In the data rows, the value 50 means zero.
Here are some points, one per row:
[42 56 42 75 64 52 59 69 56 68 50 60 45 56 59 53 49 51 53 57 50 67 61 47 50 42 62 55 53 56 54 55 38
 60 37 70 45 46 56 45 57 47 52 21 60 65 51 61 55 36 57 44 67 60 59 52 52 60 21 48 48 46 51 41]
[44 43 52 55 50 61 40 39 64 48 37 47 68 74 42 42 36 44 39 46 29 61 44 43 49 38 46 55 71 40 49 49 59
 29 52 58 66 40 55 61 58 46 46 50 53 33 46 57 54 58 76 44 41 37 61 40 57 32 35 46 63 29 43 44]
[48 44 64 62 56 59 53 54 63 63 50 54 62 54 56 38 39 61 55 52 63 71 50 55 50 59 51 49 56 52 52 57 58
 52 53 23 52 45 47 57 55 52 47 49 58 34 43 50 70 48 44 61 55 49 46 95 58 67 76 48 50 34 58 34]
[49 51 33 57 62 60 40 59 31 36 31 71 42 37 54 52 61 38 36 51 38 49 50 52 40 47 38 48 62 48 56 33 49
 40 35 43 37 48 58 45 61 43 62 57 53 41 39 51 44 49 25 47 51 47 55 55 54 56 53 68 41 39 46 41]
[55 50 56 50 39 38 43 49 61 46 65 71 53 53 31 46 62 53 58 59 34 43 46 56 33 48 54 53 55 55 50 56 78
 52 59 46 38 49 44 36 42 41 62 54 51 53 57 68 63 44 34 37 51 68 69 44 45 42 51 25 47 55 50 54]
[43 22 59 61 36 43 66 57 46 49 37 50 62 43 50 56 46 57 54 52 31 41 45 71 39 66 50 66 37 40 54 64 50
 49 49 43 55 51 45 51 51 45 45 48 30 57 54 60 37 55 49 43 58 49 62 56 45 57 44 89 56 49 49 76]
[54 50 36 52 46 50 71 36 30 62 61 48 33 55 49 40 42 54 11 41 52 40 49 47 67 53 51 50 54 57 47 62 45
 53 22 40 49 41 56 55 37 53 45 57 59 62 63 47 47 47 55 37 46 49 67 61 43 40 60 37 54 51 48 60]
[76 61 41 33 48 41 44 65 48 65 54 39 50 52 54 58 54 44 44 49 57 50 25 64 43 53 48 56 55 75 47 47 60
 49 39 48 47 51 64 61 70 34 54 53 50 46 54 61 60 42 63 89 50 46 52 55 58 53 38 60 61 72 41 42]
[60 50 57 55 57 62 53 46 43 51 57 63 75 32 34 52 62 63 41 53 32 45 48 65 48 42 50 45 33 55 35 51 32
 52 49 68 37 46 50 53 52 59 40 55 63 45 66 27 55 69 59 45 48 59 45 52 38 40 59 63 52 51 50 24]
[54 54 64 59 45 89 37 52 50 42 55 35 41 49 48 52 35 40 34 85 53 53 58 49 44 58 56 66 27 46 48 50 52
 52 47 46 52 49 56 46 61 64 54 55 47 42 43 51 53 54 36 48 43 52 43 49 54 51 33 33 50 72 55 57]
[40 57 50 45 34 57 63 45 61 45 44 45 49 48 70 44 70 46 55 42 53 58 54 49 55 37 58 77 55 48 47 46 60
 21 60 50 53 47 82 52 41 55 48 57 43 56 74 33 52 55 56 49 47 59 49 52 41 64 62 44 37 59 46 59]
[28 44 50 54 54 57 62 45 47 43 52 49 38 52 51 39 52 53 59 52 53 35 22 44 34 43 54 54 45 57 59 46 50
 64 62 51 20 45 74 49 43 60 54 46 53 58 31 42 53 44 55 53 50 61 33 47 59 40 49 54 60 30 35 60]
[64 51 49 45 56 53 53 52 52 52 68 63 46 38 50 47 17 48 40 47 48 63 40 47 48 52 54 46 59 29 53 54 51
 42 52 77 47 51 42 66 44 29 69 41 26 50 54 44 47 57 42 54 46 50 31 52 45 59 63 54 31 44 31 55]
[36 44 42 34 65 62 25 37 47 47 45 48 47 56 32 47 43 42 61 42 65 44 50 59 57 66 54 47 46 38 51 57 48
 39 38 49 62 67 50 36 49 58 58 46 51 43 47 51 61 24 66 49 49 81 42 52 38 58 47 60 45 53 46 47]
[57 52 38 43 38 51 45 47 61 85 34 59 45 35 41 44 66 44 44 44 60 53 54 46 57 50 59 58 72 40 51 48 47
 91 74 41 60 53 47 55 52 63 45 65 58 38 56 46 32 65 38 49 49 57 44 54 47 42 31 51 53 57 52 53]
[48 45 52 49 44 31 50 29 51 48 48 72 39 65 39 56 57 69 44 48 67 59 68 55 56 50 49 49 24 38 40 25 52
 52 50 40 48 38 58 47 66 42 48 46 65 56 53 38 58 53 45 55 52 18 47 37 38 53 48 55 52 47 39 59]
[35 66 51 73 48 43 39 40 67 33 77 57 62 25 56 43 57 40 52 51 55 51 51 50 54 73 41 45 55 38 51 48 40
 49 38 52 57 53 48 64 52 49 49 55 38 52 51 46 54 29 48 53 60 44 48 46 77 38 47 46 61 60 64 49]
[64 33 69 39 56 55 48 46 24 51 65 50 54 48 50 47 55 57 68 55 59 55 60 53 54 37 57 56 52 52 84 51 41
 48 39 42 57 40 55 53 52 28 51 59 26 39 48 53 37 29 51 49 49 51 42 41 50 44 41 45 49 31 68 38]
[22 62 56 45 52 20 41 78 45 47 39 43 67 67 42 47 53 67 42 56 63 45 40 58 62 39 38 53 47 44 52 51 30
 49 42 58 57 53 49 43 28 47 51 72 52 51 45 45 50 74 41 60 51 47 52 48 49 50 45 39 34 59 41 52]
[49 49 50 34 44 34 46 57 55 34 62 42 55 51 52 52 50 45 55 35 44 58 65 35 54 42 36 46 52 52 26 88 48
 60 55 41 40 23 51 51 53 56 56 53 53 45 23 50 42 52 49 28 49 50 43 43 54 71 43 58 55 62 43 47]
[43 99 56 47 44 51 57 58 41 65 43 61 47 51 50 52 37 50 59 40 38 45 57 51 57 55 30 49 41 43 61 49 60
 49 63 40 43 51 46 40 56 50 57 36 45 46 33 44 31 53 72 52 50 47 52 47 39 47 62 47 61 45 74 65]
[52 61 68 23 42 61 44 46 45 48 39 50 48 65 60 46 57 44 70 42 26 51 38 41 49 63 41 49 39 50 43 45 54
 70 43 71 56 57 44 49 42 51 30 49 55 52 58 44 42 36 31 42 66 39 48 56 52 60 50 37 55 45 43 53]
[55 45 45 45 71 62 57 40 57 44 49 44 57 29 62 54 51 57 61 41 35 50 38 41 73 44 42 43 45 48 63 48 62
 61 47 41 53 41 50 40 39 53 48 52 53 57 51 75 71 66 51 61 69 49 52 27 44 56 63 55 39 56 55 66]
[62 42 32 61 41 55 64 43 51 37 50 74 51 68 50 58 41 63 62 39 56 13 53 62 47 48 49 45 63 59 42 46 50
 51 47 63 64 50 59 63 48 64 52 52 51 59 49 54 49 52 44 56 37 39 35 44 39 62 47 38 47 57 71 44]
[65 51 58 52 79 35 49 48 52 28 42 52 45 46 57 52 43 40 56 69 54 59 57 47 69 59 43 56 59 57 36 58 54
 57 47 37 42 67 42 45 56 55 42 52 40 43 56 45 39 49 57 67 22 58 55 42 52 53 51 40 55 37 37 50]
[53 51 49 58 45 40 46 43 51 31 48 12 46 53 51 61 56 54 46 40 53 54 60 62 46 56 57 50 50 50 85 60 66
 65 56 62 45 64 40 61 45 46 57 43 70 63 37 46 38 56 45 45 47 53 53 43 38 48 62 52 59 48 44 41]
[50 54 28 31 47 47 52 36 59 57 50 53 46 55 51 69 48 43 51 82 66 49 50 39 38 49 43 48 44 46 47 44 36
 36 68 59 66 41 50 56 41 42 17 57 61 67 40 64 37 55 52 44 46 67 63 50 51 48 74 51 51 52 55 39]
[44 52 52 53 50 64 54 47 49 39 53 40 52 51 45 49 48 41 43 43 79 61 47 49 62 45 47 26 45 63 49 51 53
 47 76 58 40 69 46 41 68 41 57 66 50 53 80 68 47 54 56 39 50 42 57 64 72 57 37 58 44 39 52 56]
[56 56 75 50 78 41 64 60 56 53 60 26 42 46 36 54 63 54 39 29 50 45 37 48 41 56 62 52 63 46 30 36 45
 37 56 48 67 42 51 48 59 53 43 41 61 58 42 52 42 41 38 49 50 45 49 56 43 37 55 51 41 56 61 55]
[49 39 42 69 38 44 40 51 48 66 51 28 47 63 47 68 58 50 68 54 41 45 55 25 47 47 47 21 43 54 42 32 25
 66 47 44 46 49 63 55 45 44 52 36 29 46 64 48 59 60 52 40 28 52 51 53 42 44 64 47 45 57 48 55]
[52 31 36 59 46 47 45 55 63 54 54 50 43 52 66 45 54 49 53 49 41 46 42 66 57 39 64 35 42 60 46 56 55
 36 48 44 53 58 39 16 35 57 44 40 39 39 42 49 29 54 45 51 69 41 35 48 51 35 53 43 70 57 45 48]
[48 52 42 50 50 64 51 61 43 60 52 52 59 56 48 45 59 42 47 49 68 58 50 47 30 49 63 44 50 56 55 39 54
 41 43 34 60 47 6 61 47 69 54 36 47 47 57 38 49 48 50 54 40 49 62 24 69 58 45 56 42 47 43 47]
[49 45 56 38 35 38 53 55 25 40 44 51 59 40 58 52 25 39 62 46 45 47 72 38 49 59 67 61 67 62 45 27 51
 47 51 53 46 58 40 41 35 46 54 51 58 51 41 44 72 61 61 50 63 51 49 60 55 28 51 59 57 64 50 52]
[57 36 50 44 43 33 47 56 58 62 32 41 27 33 58 40 56 58 42 59 43 38 64 38 42 38 42 45 39 45 50 70 47
 35 57 61 43 70 36 57 60 59 56 47 52 51 52 48 71 31 57 57 50 37 49 51 53 48 39 44 35 38 65 38]
Along one direction, these points spread out more than along any other. Take the direction at right angles to it along which they spread out most. Then take the direction at right angles to both along which they spread out most. Go by this last direction. For each point below, how far along it does it lie, from 0 to 99? 50 is the average, and the first point above lies past it. One standard deviation of the points above along it is 16.
[48 52 42 50 50 64 51 61 43 60 52 52 59 56 48 45 59 42 47 49 68 58 50 47 30 49 63 44 50 56 55 39 54
 41 43 34 60 47 6 61 47 69 54 36 47 47 57 38 49 48 50 54 40 49 62 24 69 58 45 56 42 47 43 47] : 44
[48 45 52 49 44 31 50 29 51 48 48 72 39 65 39 56 57 69 44 48 67 59 68 55 56 50 49 49 24 38 40 25 52
 52 50 40 48 38 58 47 66 42 48 46 65 56 53 38 58 53 45 55 52 18 47 37 38 53 48 55 52 47 39 59] : 64
[54 54 64 59 45 89 37 52 50 42 55 35 41 49 48 52 35 40 34 85 53 53 58 49 44 58 56 66 27 46 48 50 52
 52 47 46 52 49 56 46 61 64 54 55 47 42 43 51 53 54 36 48 43 52 43 49 54 51 33 33 50 72 55 57] : 34
[76 61 41 33 48 41 44 65 48 65 54 39 50 52 54 58 54 44 44 49 57 50 25 64 43 53 48 56 55 75 47 47 60
 49 39 48 47 51 64 61 70 34 54 53 50 46 54 61 60 42 63 89 50 46 52 55 58 53 38 60 61 72 41 42] : 52
[64 51 49 45 56 53 53 52 52 52 68 63 46 38 50 47 17 48 40 47 48 63 40 47 48 52 54 46 59 29 53 54 51
 42 52 77 47 51 42 66 44 29 69 41 26 50 54 44 47 57 42 54 46 50 31 52 45 59 63 54 31 44 31 55] : 79
[53 51 49 58 45 40 46 43 51 31 48 12 46 53 51 61 56 54 46 40 53 54 60 62 46 56 57 50 50 50 85 60 66
 65 56 62 45 64 40 61 45 46 57 43 70 63 37 46 38 56 45 45 47 53 53 43 38 48 62 52 59 48 44 41] : 33
[49 49 50 34 44 34 46 57 55 34 62 42 55 51 52 52 50 45 55 35 44 58 65 35 54 42 36 46 52 52 26 88 48
 60 55 41 40 23 51 51 53 56 56 53 53 45 23 50 42 52 49 28 49 50 43 43 54 71 43 58 55 62 43 47] : 19
[43 99 56 47 44 51 57 58 41 65 43 61 47 51 50 52 37 50 59 40 38 45 57 51 57 55 30 49 41 43 61 49 60
 49 63 40 43 51 46 40 56 50 57 36 45 46 33 44 31 53 72 52 50 47 52 47 39 47 62 47 61 45 74 65] : 31
[35 66 51 73 48 43 39 40 67 33 77 57 62 25 56 43 57 40 52 51 55 51 51 50 54 73 41 45 55 38 51 48 40
 49 38 52 57 53 48 64 52 49 49 55 38 52 51 46 54 29 48 53 60 44 48 46 77 38 47 46 61 60 64 49] : 47
[22 62 56 45 52 20 41 78 45 47 39 43 67 67 42 47 53 67 42 56 63 45 40 58 62 39 38 53 47 44 52 51 30
 49 42 58 57 53 49 43 28 47 51 72 52 51 45 45 50 74 41 60 51 47 52 48 49 50 45 39 34 59 41 52] : 42
[49 45 56 38 35 38 53 55 25 40 44 51 59 40 58 52 25 39 62 46 45 47 72 38 49 59 67 61 67 62 45 27 51
 47 51 53 46 58 40 41 35 46 54 51 58 51 41 44 72 61 61 50 63 51 49 60 55 28 51 59 57 64 50 52] : 52
[57 52 38 43 38 51 45 47 61 85 34 59 45 35 41 44 66 44 44 44 60 53 54 46 57 50 59 58 72 40 51 48 47
 91 74 41 60 53 47 55 52 63 45 65 58 38 56 46 32 65 38 49 49 57 44 54 47 42 31 51 53 57 52 53] : 8
